Named moves, each a turn or a mirror, and the order they were made in; the first pair answered
mul (before => after):
[-26.4  21.6 -39.0  16.2   8.3  -2.0  -8.1  -6.7  10.4  28.9   1.3 -18.4
  16.3] => [ 16.4   6.8  44.8  11.0  -8.4 -24.3  -3.9 -20.9 -16.4 -18.8  -0.3 -17.4
 -11.6]
[ -5.4  -4.6 -10.1 -11.2  14.5   8.3 -16.8   2.0 -17.4  30.4  37.8 -24.9
 -22.6] => [  6.9 -10.1  13.1 -10.6  11.8   3.2 -17.2  -1.9 -25.9  15.9  36.7 -22.3
 -29.2]
[ 12.8   6.3   6.2   1.1   1.9   8.3  -1.1  -6.3 -16.3  -8.2  -3.0  27.3
  -2.7] => [  3.1  10.6 -14.7   1.8   4.9  15.9  -3.7  -4.3 -11.9   6.5  -3.2  27.0
   4.2]
Pela (before => after):
[  7.4 -28.0  59.9  21.0 -10.5  14.0  11.9  -3.3  16.2 -40.8  -3.3 -24.3
   0.3] => [ 20.8 -18.4  48.5  11.0  -8.2  -3.6  35.1  -0.1   7.9 -32.7 -45.3   2.3
  12.8]
[  9.6 -12.1   6.5  -1.8  19.7  20.8  11.2   0.1 -10.7   6.9 -17.0  27.8
  23.5] => [  8.7 -13.2  -3.1  -7.9  27.8  15.7   2.8  -0.3 -19.6  11.6   0.3  31.9
  11.9]
[-10.9   6.4  -5.3   6.4  -7.9  11.5   2.5  -2.2   9.2  -2.2  -3.7  -4.8
   7.8] => [ -6.8   8.6 -12.4   5.2  -8.7   2.5   7.5  -2.6   5.0   2.6 -15.2   2.4
   9.2]
[ -1.6   2.8 -11.1  -1.8  12.6  -4.0   4.2  13.3   6.5  20.2 -22.0  -1.4
  15.6] => [  1.1   1.3 -18.2  -6.2  17.7 -10.2  -0.7  10.2  -3.6  24.9 -10.5   5.8
   6.1]
gena (before => after):
[-12.7  -3.8  13.2   0.4  -8.3   3.8 -12.0   2.1  -0.2  -7.6  13.5   2.9
  -1.9] => [ -2.3  -4.2  15.8  -1.4 -15.6 -11.1  -1.5   2.7  -6.6 -14.4  -6.0   2.2
  -5.7]
[  2.9 -23.6  -8.9   5.8  37.0  -7.0   2.2  19.6 -27.2  -6.9  -5.9 -20.2
  12.3] => [-13.7 -16.5 -18.6  -3.5  33.9  -9.0 -11.0  16.1 -24.5   2.5  15.0 -20.8
  -3.4]
[  0.2   8.1 -14.2  -7.3  -1.1  -9.7   5.2  -1.6   8.4  -3.0  -7.7  14.0
  -5.0] => [ 3.7  3.6 -5.9  2.1  6.1  9.7  4.6  3.8 13.8 -4.9 -0.1 13.6 12.9]
Then:
(two moves a pair)
[ 21.2 -26.8 -27.7   7.5  24.8  19.6   3.8  17.8 -11.4 -11.0  21.5   8.0
  24.1] => [  5.7 -18.0 -22.7 -14.2   6.4 -13.3 -16.5   1.9 -20.9 -11.1  42.7   5.2
 -29.8]  mul, gena
[ -2.5  -3.5 -11.7   6.8   0.4  22.8 -13.3  -1.6  14.6  18.9  34.1   6.2
   1.0] => [ 1.5 -0.4 -1.1 15.4 -9.5 25.4  9.2  1.6 27.3 16.9 -4.0  8.2 23.1]  Pela, Pela
[ -1.9  14.2  35.3 -12.2 -27.2 -10.5  13.0  -1.9  53.4   1.1 -36.0 -40.7
 -22.7] => [ -5.7  27.2 -15.4 -20.8 -12.6 -24.1  23.1   2.6  48.5  28.3 -52.9 -17.1
 -14.5]  mul, Pela
[ 12.3  -2.7  15.3   7.0  14.8   3.2   6.0   3.0 -10.6  10.7  -7.5  12.7
   5.7] => [  9.8  -5.2  13.1   6.3  20.0   3.7  -4.4   3.7 -12.9  12.5  14.8   8.3
  -2.2]  Pela, Pela
[ 22.5  16.6  18.1   7.8  21.0  28.4   6.5 -12.0  -8.0   5.0   4.5   3.8
   8.3] => [ 26.9  18.8  15.9  -4.4  12.0   4.5  17.3 -11.7 -15.0   0.1 -17.3   3.0
  -4.7]  gena, gena
[ 11.3  -5.6 -10.3  18.9  -1.1 -11.7   5.9  11.6  10.9 -15.9 -17.3 -25.5
  -1.0] => [  0.5  -2.7  -6.6  24.7   0.4   8.8   2.3  10.4  25.1  -9.2 -10.0 -24.2
  13.1]  gena, Pela
[ 31.1   2.5  52.9   7.3 -11.9   0.5  10.4 -14.1  -1.7   7.2 -16.5  16.0
   5.0] => [  1.1  15.4 -23.4  -0.4   6.8   7.7   4.0  -1.8   3.7  48.7 -11.5  29.3
  19.3]  Pela, mul
[-10.0   7.0  21.3  28.9   3.6  18.6   1.8  -0.1 -18.0 -15.0   5.7   4.3
  -4.5] => [-23.8  12.6  20.4  20.6  -6.4   4.6   1.2  -3.7 -15.5 -14.5  -0.7  -1.2
 -22.0]  gena, Pela
[-28.9  11.5 -11.7 -19.0 -39.3 -20.3  -7.5 -14.5   8.3   1.8  -2.8   6.6
 -28.4] => [  2.8  -3.8  -3.7   9.6 -15.0  19.3  22.6   4.9  17.3  -3.2 -33.9  16.0
  41.2]  gena, mul
[ -5.8  -1.4 -48.1  14.6  16.9 -17.7   6.9   4.3 -12.9   4.4  12.1 -28.0
  -4.1] => [ -2.6  -6.4 -44.1  21.0  21.7  -4.5   3.4   7.9 -11.3   5.9  17.5 -28.1
  11.6]  gena, gena
[-18.8   3.1 -12.0   3.0 -10.8   7.9 -37.2  -7.7   5.3   7.6  35.7  -2.1
  -1.1] => [ 11.9  -0.1 -13.7  -7.8 -15.4 -38.2 -10.6  -7.0 -25.6  -7.4 -10.7   5.5
 -15.8]  gena, Pela
[ -1.4   6.4  24.2 -17.1 -15.5   4.5  -8.6 -21.2  10.1  -8.6   6.4   0.7
 -11.6] => [  6.0  11.7  20.6 -18.7 -17.4  -0.9   3.5 -22.6   9.9  -5.5 -14.7  12.1
  -4.9]  Pela, Pela
[-28.2   1.0 -11.7  22.3  -3.2  36.6   9.0   8.2  39.1  21.7  -4.2 -35.6
  15.3] => [-39.9  13.4 -33.0   4.5  -5.5  17.8   8.8   3.5  34.3  39.7 -12.2 -19.1
  -2.0]  Pela, gena
[-20.5   5.0 -43.7  -0.6  10.6   2.2 -10.9  10.1  10.3  19.3   3.5 -21.2
  -8.4] => [-22.2   6.3 -30.2   7.4   1.2  14.2  -2.9  10.2  24.4  13.8 -12.2 -31.0
   3.3]  Pela, Pela
[ 30.0   4.5  10.1  15.2   8.7   0.4  23.6   9.4 -15.1  -4.6 -29.4   9.3
  20.1] => [-18.5  17.6 -31.7   6.9  10.8  14.1 -12.2   6.3   2.5  25.0  25.2   5.6
   0.7]  mul, gena
[ 20.2 -19.7   4.8  13.9  11.3  12.6   2.2  10.0  -8.6 -15.3   6.4 -17.0
  13.4] => [ 21.7 -15.6   2.1   4.2   0.1 -13.3  10.6   9.7 -16.1 -18.0 -15.5 -14.7
  -4.5]  gena, gena
